In the data rows, the value 128 means zero.
Here are some points:
[191, 190, 174, 155, 159, 148, 157, 156]
[177, 175, 164, 159, 152, 121, 142, 132]
[154, 191, 183, 161, 162, 159, 150, 137]
[181, 167, 173, 145, 159, 155, 160, 143]
[151, 151, 135, 138, 158, 141, 177, 135]
[171, 126, 147, 119, 120, 130, 132, 128]
[172, 180, 178, 173, 144, 140, 159, 139]
[211, 165, 182, 164, 154, 122, 145, 162]
[178, 165, 159, 135, 139, 144, 133, 133]
[143, 144, 144, 122, 126, 103, 113, 92]
[154, 156, 156, 132, 140, 114, 118, 125]
[172, 175, 167, 139, 146, 118, 127, 114]
[143, 172, 143, 124, 133, 123, 127, 132]
[158, 171, 173, 158, 173, 127, 138, 127]
[150, 173, 180, 147, 162, 123, 143, 114]
[112, 68, 92, 92, 113, 96, 86, 108]
[103, 109, 95, 91, 101, 66, 87, 95]
[97, 98, 92, 64, 89, 100, 103, 89]
[87, 109, 91, 116, 96, 80, 121, 109]
[96, 94, 85, 109, 104, 102, 92, 86]
[108, 77, 103, 89, 86, 110, 99, 107]
[88, 82, 96, 119, 101, 100, 82, 94]
[83, 76, 100, 118, 86, 86, 103, 119]
[83, 90, 87, 107, 111, 93, 94, 98]
[86, 104, 91, 98, 106, 94, 91, 101]
[103, 90, 80, 94, 91, 89, 96, 87]
[112, 115, 100, 104, 100, 92, 95, 110]
[99, 113, 98, 95, 102, 99, 91, 85]
[89, 93, 102, 68, 91, 111, 105, 113]
[93, 111, 102, 105, 87, 112, 108, 104]
[134, 138, 107, 137, 161, 185, 180, 185]
[128, 135, 145, 155, 142, 183, 215, 190]
[143, 159, 135, 180, 170, 183, 202, 206]
[130, 113, 142, 186, 148, 156, 157, 172]
[145, 139, 122, 124, 147, 164, 173, 187]
Here are 13 more points, each followed by its number:
[156, 141, 151, 170, 167, 192, 181, 180] 0
[147, 152, 175, 146, 177, 173, 168, 188] 1
[148, 131, 156, 155, 173, 148, 176, 166] 2
[139, 99, 116, 136, 131, 133, 144, 136] 3
[109, 87, 94, 98, 92, 105, 90, 108] 4
[89, 94, 111, 98, 110, 95, 104, 105] 5
[88, 100, 106, 109, 89, 87, 87, 85] 6
[96, 107, 101, 81, 80, 80, 95, 79] 7
[95, 86, 79, 101, 103, 102, 96, 88] 8
[86, 100, 81, 90, 84, 103, 98, 113] 9
[72, 106, 82, 98, 105, 98, 106, 96] 10
[90, 91, 87, 92, 78, 113, 88, 105] 11
[98, 91, 79, 98, 95, 85, 88, 130] 12
Which of these numbered points is nearest to each point below, looking only along the 3 directions in which the first points spread most? Its number follows each.
[124, 101, 119, 145, 128, 153, 128, 136] > 3
[111, 101, 109, 145, 139, 139, 124, 140] > 3
[110, 80, 78, 98, 81, 88, 88, 92] > 8
[90, 79, 102, 104, 100, 117, 105, 98] > 12
[171, 186, 165, 172, 172, 170, 174, 186] > 1
[139, 133, 152, 136, 125, 126, 107, 119] > 3
[115, 83, 127, 105, 120, 111, 117, 105] > 5
Now 13 new points, numbered from 0 again:
[92, 95, 119, 100, 84, 75, 121, 104] 0
[83, 106, 85, 117, 99, 101, 111, 115] 1
[83, 109, 84, 92, 97, 85, 113, 103] 2
[107, 126, 125, 130, 85, 131, 90, 120] 3
[106, 122, 132, 113, 108, 109, 123, 112] 4
[158, 133, 180, 159, 141, 149, 136, 156] 5
[152, 158, 143, 152, 156, 166, 140, 123] 6
[148, 150, 139, 143, 163, 172, 171, 164] 7
[131, 134, 130, 126, 140, 135, 150, 151] 8
[134, 123, 131, 136, 122, 143, 140, 145] 9
[112, 142, 125, 135, 132, 141, 142, 125] 10
[144, 130, 126, 125, 130, 145, 153, 133] 11
[159, 161, 152, 178, 162, 205, 161, 192] 12
The same question for these:
[135, 138, 159, 159, 144, 174, 158, 163] > 7
[150, 121, 134, 137, 154, 144, 134, 151] > 8
[173, 180, 184, 191, 179, 173, 196, 195] > 12
[170, 139, 164, 146, 153, 163, 156, 163] > 7
[92, 93, 78, 96, 105, 89, 104, 116] > 2
[133, 126, 112, 91, 110, 109, 119, 118] > 4
[187, 178, 171, 177, 187, 194, 168, 181] > 12
